(in the rows, 128 means zero)
Rotation paths and how fast each direction turns (degrees a step):
Each turn is a multiple of 5 degrees from 10 to 175, or 0.
Each row of a path follows its step; steps can be skipped.
Path 1:
step 1: [142 110 131 135 111 140 127 132 130 133 130 122 138 127 120 134 132 125
 152 131 135 126 132 129 129 118 130 129 131 143 126 127 127 129 107 130
 130 130 120 121 136 124 133 136 133 136 121 133 132 126 129 123 121 117
 126 125 128 126 118 122 128 129]
step 7: [127 124 122 133 128 124 126 120 127 132 127 138 143 131 114 112 135 133
 124 131 115 138 110 120 137 126 132 131 130 125 123 118 128 131 122 127
 121 137 128 125 128 127 127 141 117 126 130 121 125 123 117 118 124 122
 129 130 141 135 133 144 138 118]
step 13: [132 115 134 117 121 139 131 141 120 129 119 122 138 123 122 132 124 136
 128 130 131 125 137 138 125 127 121 129 126 119 127 123 127 143 117 132
 141 120 128 123 126 143 114 134 125 119 123 112 115 134 127 123 133 129
 121 134 140 129 134 122 122 124]
step 22: [148 129 122 121 114 124 124 127 114 134 136 123 143 122 129 122 131 119
 133 139 119 115 130 127 135 124 128 126 137 126 115 125 111 127 118 123
 118 134 140 134 128 127 126 131 127 130 133 132 136 127 122 130 112 126
 115 118 134 127 131 140 135 128]
step 23: [119 122 120 120 128 128 137 126 117 134 136 130 129 119 126 122 130 140
 137 132 132 121 117 132 137 146 132 142 131 132 135 116 129 124 119 130
 128 126 129 135 118 124 129 134 126 123 132 123 118 118 120 133 114 135
 123 130 129 138 150 135 129 126]
step 24: [139 137 138 123 125 130 137 126 127 137 131 130 141 133 129 111 131 137
 120 136 122 128 125 139 122 136 123 144 133 118 136 134 127 122 119 137
 126 124 132 128 125 120 126 115 119 145 127 118 123 116 119 132 136 121
 124 132 136 130 129 122 129 114]
step 34: [125 115 134 134 121 130 116 128 118 135 128 115 138 119 124 134 138 128
 118 130 121 120 130 134 120 135 119 130 139 137 134 127 121 121 138 131
 143 129 130 121 130 131 129 120 122 114 135 131 108 127 115 130 126 115
 118 130 132 132 132 130 135 128]
step 35: [123 133 129 120 128 127 132 117 128 133 129 127 138 125 132 112 141 123
 120 127 127 122 108 141 133 132 120 134 140 135 131 130 127 126 128 118
 135 127 126 121 149 126 134 133 127 122 109 137 127 131 123 129 125 120
 129 131 115 123 140 123 120 127]
step 36: [129 128 136 132 131 138 123 124 131 139 125 112 138 137 120 120 124 119
 142 124 142 129 126 133 136 123 131 137 136 141 133 126 126 116 123 116
 121 128 135 121 133 126 134 129 137 136 122 118 126 127 127 130 132 105
 133 118 133 139 130 128 133 133]
[125 129 127 126 128 125 125 125 129 127 132 134 129 129 130 130 128 125
 131 129 126 129 125 128 133 131 126 127 129 126 127 127 124 132 127 127
 128 129 130 127 127 130 131 129 130 129 124 128 131 131 126 127 129 127
 128 128 127 128 127 128 129 125]	140
[130 124 127 130 126 130 131 131 126 129 133 125 126 130 128 129 126 125
 128 127 126 125 130 130 130 128 128 128 128 128 126 129 127 128 130 129
 126 126 130 128 130 127 128 125 124 132 127 126 130 132 129 126 130 126
 127 126 130 131 127 125 128 127]	155
[128 126 129 134 128 128 128 128 132 128 128 129 130 128 127 129 126 126
 128 127 130 131 125 128 131 128 129 132 125 128 127 129 126 128 131 124
 130 132 124 125 129 126 129 126 126 127 128 132 127 127 130 130 128 123
 131 127 128 127 130 126 125 127]	40
[132 129 133 130 127 128 124 126 127 132 128 130 127 128 131 130 127 126
 126 124 130 129 130 130 129 128 129 127 126 130 127 128 129 130 126 129
 128 127 131 129 131 124 124 131 131 131 127 128 126 126 128 131 129 127
 125 129 132 124 128 128 129 127]	155
[131 129 128 132 126 127 126 126 128 124 126 129 126 127 127 122 130 128
 130 128 126 130 129 127 129 130 129 124 130 123 128 128 127 124 127 125
 130 127 132 128 131 127 127 125 126 127 132 129 126 131 129 127 129 127
 125 130 126 129 128 130 128 126]	145
